(in the rows, 128 means zero)
Turns, then the turns between two rows, first turn first; the first pair answered
turn riti:
[140 124  96 132 142 137 125 104 111 128 111 111 122 146 134 126 145 128]  ->  [130 119 113 115 137 139 129  89 115 123 117 124 113 138 123 133 148 137]
[161 126 101 170 104 112 138 156 142 116 135 136 148 102 150 104 115 129]  ->  [184 118  95 151 136 115 128 126 129 117 116 112 147 127 161 130 108 119]
[135 130 113 128 131 134 121 100 116 130 114 121 135 116 151 110 142 131]  ->  [123 131 116 125 125 141 116  94 120 130 115 125 132 113 144 115 145 140]
turn mon:
[117 124 157 125 147 135 112 108 154 112 161 128 135 128 129 161 123 163]  ->  [107 123 150 152 113 147 128 121 144 103 166 153 146 105 118 117 141 137]
[125 122 141 129 112 113 126 161 139 123 140 124 117 135 102 142 117 113]  ->  [121 121 146 113 119 113 119 156 150 126 149 118 116 135 111 155 121 138]
[116 138 134 120 121 107 125 160 163 124 153 126 114 125 108 154 112 142]  ->  [109 138 133 131 107 108 137 165 163 120 151 133 120 120 108 143 118 134]
[ 85 136 157 120 112 122 101 157 177 145 170 164 138 114  95 141 106 166]  ->  [104 133 145 148  94 127 123 174 158 131 166 166 154 120  77 109 111  94]
turn ves:
[128 140 149  99 137 105 113 140 147 163 157 136 119 133 118 175 101 152]  ->  [120 121 141  99 111 132 137  87 110 141 148 158 129 113  93 159 129  81]
[120 104 136 120 103 152 170  89  96 108 132 152 146 137 115 118 153  89]  ->  [129 133 119 161 109 116 162 185 131 120 147 122 152 148 139  86 139 130]
[143 115 120 115 144 133 132  97 110 120 111 117 132 131 117 137 125  93]  ->  [138 131 105 149 136 112 134 151 118 126 115 110 140 129 130 108 130 104]
[123 129  76 159 105 167 142 111 113 134 104 112 147 100 151  69 140  98]  ->  [129 151  96 144 143 136 107 162 153 156 121  85 138 127 181 103 102 184]
turn Gegi:
[134 135 127 141 127 124 117 127 119 139 134 120 133 113 146 131 130 168]  ->  [137 131 128 146 113 114 130 167 128 132 150 120 135 127 121 144 121 135]
[154 138 114 109 157 128 111  84 132 123  97 103 132 134 160 136 117 151]  ->  [159 128 122 127 141 106 131 149 146 108 122 101 136 166 119 149 105  89]
[165 127 102 130 151 133 139 107  99 130  98 103 139 156 142 119 115  83]  ->  [161 130 116 111 172 128 129  98 108 133 104  93 132 158 148 146 110 118]
Now pairs of rows:
Between the rows of a pair lie 2 to 3 turns.
[130  93 134 119  86 134 143 157 121 104 137 150 114 134  81 152 117  98]  ->  [112 102 153  98  95 139 124 136 140 113 147 156 105 124  96 170 112 164]
mon then mon
[116 152 146  95 126  94  79 111 156 162 140 139 132 151 133 138 112 169]  ->  [126 132 136  95 104 121 108  64 122 140 121 157 141 144 106 123 130  81]
ves then mon
[ 91 154 150 141 113 114 128 152 168 131 144 130 117 132 113 136  99 155]  ->  [117 153 139 146 122 110 136 157 159 124 137 113 121 159 102 137  90 100]
mon then mon
[123 150 122 133 186 132  68 122 118 167 113 140 111 110 180 112 140 176]  ->  [132 159 101 173 162 126  88 162 107 157 113 145 121 107 172  71 155 140]
ves then mon then ves
[ 90 139 158 141 132  93 134 210 161 134 162 115 137 144  72 123 124 176]  ->  [ 67 116 182  97 129 125 130 133 145 127 155 143 122 127  46 164 135 164]
riti then ves then riti
[175 131  96 135 170 130 137 144  89 112  95  72 155 144 131 103 110  89]  ->  [112 126 143  89 149 162 114  67 109 113 104 124 125  90 134 140 126 188]
riti then mon
[134 147 114 166  91 102 140 169 140 120 151 111 129 114 133  89 126 154]  ->  [109 137 135 141  72 135 144 124 139 114 152 152 114  94 114  98 143 159]
ves then mon
[ 95 124 128 146 102 137 157 146 118 110 140 123 141 134 105  97  97  76]  ->  [122 119 116 126 140 144 153 115 103 109 121 105 140 162 111 125  89  62]
riti then riti
[100 104 134 158  89 129 118 156 163 112 152 152 108 113  79 119 152  82]  ->  [138 123  88 169 135 142 101 104 130 123  89 125 127 102 142  72 166 103]
riti then Gegi then mon
[164 118  79 116 117 124 127 117 156 122  63  88 157 150 155 104 116 112]  ->  [153 103  95 107 107 121 138 139 165 110  90  98 151 163 108 130 108  68]
riti then Gegi then ves
[133 138 134 142 119  95 138 210 149 126 156 121 129 153 113 124 111 109]  ->  [110 141 147 136 119 104 122 193 161 135 159 134 122 132 122 130 113 169]
mon then mon
[112 108 141  98  91 141 162 100 103 101 137 144 120 104  70 134 170  88]  ->  [164 131 130  82 168  92 115 141 132 134 123  67 119 165 127 173 126 150]
ves then riti then ves
[126 156 102 128 136 117 126 114 115 123 125 128 133  95 161  86 148 167]  ->  [131 157 121 108 147  93 117 156 148 132 142 109 121 128 151 125 118 181]
Gegi then Gegi then ves
[122 141 122 145 130  86  96 172 151 139 136 108 116 160 154 113 118 215]  ->  [118 110 100 166  86 137 143  94  86  99 105 150 127 123 111  59 167  87]
ves then ves
[139 106 160 112 151 143 107  80 114 108 117 117 100 121 130 190 113 116]  ->  [164 112 125 151 152 136 126 104  97 104 110  96 114 132 136 150 123  59]
ves then mon then Gegi
[138 139  89 133 143 136 140  99 100 125  82 125 135 118 132  93 158 106]  ->  [139 132 108 127 130 125 147 126 106 112 110 128 126 141  94 120 149  64]
riti then Gegi then Gegi
[112 141 156 125 138 121 117 132 150 134 138 134 125 120 135 142 127 192]  ->  [104 143 138 150 116 127 125 154 147 121 135 139 130 103 128 108 142 167]
ves then riti then ves
[119 143 116 164 120 123 127 171 130 120 125 132 146 147 121  89 130 106]  ->  [ 92 119 145 119 107 156 128 106 128 109 132 159 124 132  90 133 133 113]
ves then ves then riti
[127 119 138 151 174 123 106 157 154 161 111  87 159 166 159 162 130 169]  ->  [ 90 117 141 178 120 120 126 200 166 148 137 117 160 132 131 130 148 153]
mon then Gegi
[147 139 126  94 164 130 109  91 138 154 105 102 113 139 155 166 118 152]  ->  [145 132 121 102 157 150 122  58 110 141  91 113 116 123 145 146 133 114]
ves then mon
[130 125 122  92 170 139 126  78 112 144  75 101 145 144 167 144  99 209]  ->  [ 85 139 120 138 118 152 130 111 121 142 100 132 147  90 164  78 129 224]
mon then ves
